[[ 12  10 -32   0   7 -31  -2   5  23   3  21  -9  -9]
 [  6  31   5  -9  17   2 -11   6  -7 -12  -7 -22  23]]
->
[[  6  31   5  -9  17   2 -11   6  -7 -12  -7 -22  23]
 [ 12  10 -32   0   7 -31  -2   5  23   3  21  -9  -9]]

[[-11 -10  20]
 [-33 -27  14]
 [  8 -18 -30]
 [  5  27  -7]
 [-22  16  -9]
 [-23   7  14]
 [ 13  -3  17]
 [  7   2 -40]
 [-21  12 -11]
 [-19 -14 -21]
 [ -6  33 -14]]
->
[[-33 -27  14]
 [-23   7  14]
 [-22  16  -9]
 [-21  12 -11]
 [-19 -14 -21]
 [-11 -10  20]
 [ -6  33 -14]
 [  5  27  -7]
 [  7   2 -40]
 [  8 -18 -30]
 [ 13  -3  17]]

[[ -2  13  -1  29   1  -8   8  -9   0   1  -4 -15 -14]
 [ 20  11  -1 -13   3   7  -9  21 -14   6  13  -2 -13]
 [ -1   3   6  -6   0   4  -4   3  -1  13  -2  -7   1]
 [ -3   6  10   9  19 -15  10  13 -11  -4  -3   1  -9]
 [-11  -6   3  -3   2   2  -9   6   4   0  -5  -3   8]
 [-10  -2   7 -11   0   1 -13  -7  -1 -10  -5   1   0]]
->
[[-11  -6   3  -3   2   2  -9   6   4   0  -5  -3   8]
 [-10  -2   7 -11   0   1 -13  -7  -1 -10  -5   1   0]
 [ -3   6  10   9  19 -15  10  13 -11  -4  -3   1  -9]
 [ -2  13  -1  29   1  -8   8  -9   0   1  -4 -15 -14]
 [ -1   3   6  -6   0   4  -4   3  -1  13  -2  -7   1]
 [ 20  11  -1 -13   3   7  -9  21 -14   6  13  -2 -13]]

[[ 11 -17 -25]
 [ 19  10 -27]
 [ 12  28   6]
 [-33  11  -2]]
->
[[-33  11  -2]
 [ 11 -17 -25]
 [ 12  28   6]
 [ 19  10 -27]]

[[-24  32]
 [  8 -11]
 [-27  15]
 [  9  17]
 [ 15  28]
 [  5  16]
 [ -7  20]
 [ -5  22]
 [-15  21]
 [-16   4]
 [ 14   2]]
->
[[-27  15]
 [-24  32]
 [-16   4]
 [-15  21]
 [ -7  20]
 [ -5  22]
 [  5  16]
 [  8 -11]
 [  9  17]
 [ 14   2]
 [ 15  28]]

[[  3   0  -3  -5]
 [  2   7  -7   5]
 [ 21 -16  -3   9]
 [  9  14  -9   4]
 [ -6  20   6  36]
 [  0  10  -7   3]
 [ 12  11  14 -11]
 [ 20   3  -3   5]]
->
[[ -6  20   6  36]
 [  0  10  -7   3]
 [  2   7  -7   5]
 [  3   0  -3  -5]
 [  9  14  -9   4]
 [ 12  11  14 -11]
 [ 20   3  -3   5]
 [ 21 -16  -3   9]]
---
[[ -9 -10  11  -5   6   7   0   2  -7]
 [-13   4 -17  30 -24  -2  -2   1 -11]
 [ -1 -10  17 -14  23   8   7  -7   6]
 [ -7  -8   3   8   0   8  -2   1  -9]
 [  3   7   5  19   2  -1  28   8  10]
 [ -3   6  -2   0  -2  -6   9   7   9]
 [ -4  -5   6 -21  14  -4  13   6  28]
 [ -9 -16  12 -10  12   6   0   8   3]]
->
[[-13   4 -17  30 -24  -2  -2   1 -11]
 [ -3   6  -2   0  -2  -6   9   7   9]
 [ -7  -8   3   8   0   8  -2   1  -9]
 [  3   7   5  19   2  -1  28   8  10]
 [ -4  -5   6 -21  14  -4  13   6  28]
 [ -9 -10  11  -5   6   7   0   2  -7]
 [ -9 -16  12 -10  12   6   0   8   3]
 [ -1 -10  17 -14  23   8   7  -7   6]]

[[  4  -3  -7  -6 -13  -1  -1   1   1]
 [  3  -2  -6 -10  -2  -9  -2  -2  -3]
 [  2 -16 -24  -6   5 -16  15  -6   4]
 [  4 -11  -2  -9 -18  -3  -2   3   6]
 [  0 -12  -3   2   7  -4   9  -3   3]
 [  3  15   4  -1 -24  16 -13   5  -3]
 [ -3  -3 -11  12  28  -5  17 -10  -3]
 [  1   2   1   1  20  -8   6   1  -7]
 [  2 -10 -12 -13   4 -19   5   3   2]]
->
[[  2 -16 -24  -6   5 -16  15  -6   4]
 [  2 -10 -12 -13   4 -19   5   3   2]
 [ -3  -3 -11  12  28  -5  17 -10  -3]
 [  4  -3  -7  -6 -13  -1  -1   1   1]
 [  3  -2  -6 -10  -2  -9  -2  -2  -3]
 [  0 -12  -3   2   7  -4   9  -3   3]
 [  4 -11  -2  -9 -18  -3  -2   3   6]
 [  1   2   1   1  20  -8   6   1  -7]
 [  3  15   4  -1 -24  16 -13   5  -3]]

[[-23 -18 -11   0  10 -18   1 -17  11  -4   0  -5]
 [-14  -8 -26  -2  18 -39  14   1  13   8   6 -16]]
->
[[-14  -8 -26  -2  18 -39  14   1  13   8   6 -16]
 [-23 -18 -11   0  10 -18   1 -17  11  -4   0  -5]]

[[ 11  11 -18 -10  11  11  11  11  -8  -8  11  11]
 [ 29  30  -9   6  31  30  30  31 -11 -11  30  31]
 [ 16  16 -12  -6  16  16  16  16 -15 -15  16  16]]
->
[[ 11  11 -18 -10  11  11  11  11  -8  -8  11  11]
 [ 16  16 -12  -6  16  16  16  16 -15 -15  16  16]
 [ 29  30  -9   6  31  30  30  31 -11 -11  30  31]]

[[-20  -1   3 -20 -20 -20 -20 -20 -20   1  -1]
 [-25   0   2 -25 -25 -25 -26 -25 -26   0   0]
 [ 31   2  -5  30  31  31  31  31  31  -2   2]]
->
[[ 31   2  -5  30  31  31  31  31  31  -2   2]
 [-25   0   2 -25 -25 -25 -26 -25 -26   0   0]
 [-20  -1   3 -20 -20 -20 -20 -20 -20   1  -1]]

[[-32  16 -20]
 [-36  -4  -4]
 [ 15 -34 -28]]
->
[[ 15 -34 -28]
 [-32  16 -20]
 [-36  -4  -4]]

[[ 26  16  14 -10  -1  17   4  -3   6   5   0]
 [ -6  11 -24   3   1  17   4 -29  -9  -1  11]]
->
[[ -6  11 -24   3   1  17   4 -29  -9  -1  11]
 [ 26  16  14 -10  -1  17   4  -3   6   5   0]]

[[ -4 -11   8  -6   4   6 -17   7  13  17  15 -11]
 [ -1   9  18  13   5 -10 -13  12  -2   7   5  14]
 [ -3  -8  10  -4   2   5 -18   8  11  17  13  -9]
 [  5  19  15  23  21 -14  12  -2  -7 -15  -3  33]
 [  8   9  -9   3  -2   5  21  -2  -3  -7  -7   5]
 [ -1 -13  -1 -14  -3  17  -9   7  17  21  15 -21]
 [  0  12  22  17   9 -13 -14  13  -3   5   5  19]
 [  8   6 -11  -1  -6  10  21  -2  -1  -4  -6   0]]
->
[[  8   6 -11  -1  -6  10  21  -2  -1  -4  -6   0]
 [  8   9  -9   3  -2   5  21  -2  -3  -7  -7   5]
 [ -1 -13  -1 -14  -3  17  -9   7  17  21  15 -21]
 [ -4 -11   8  -6   4   6 -17   7  13  17  15 -11]
 [ -3  -8  10  -4   2   5 -18   8  11  17  13  -9]
 [  5  19  15  23  21 -14  12  -2  -7 -15  -3  33]
 [ -1   9  18  13   5 -10 -13  12  -2   7   5  14]
 [  0  12  22  17   9 -13 -14  13  -3   5   5  19]]
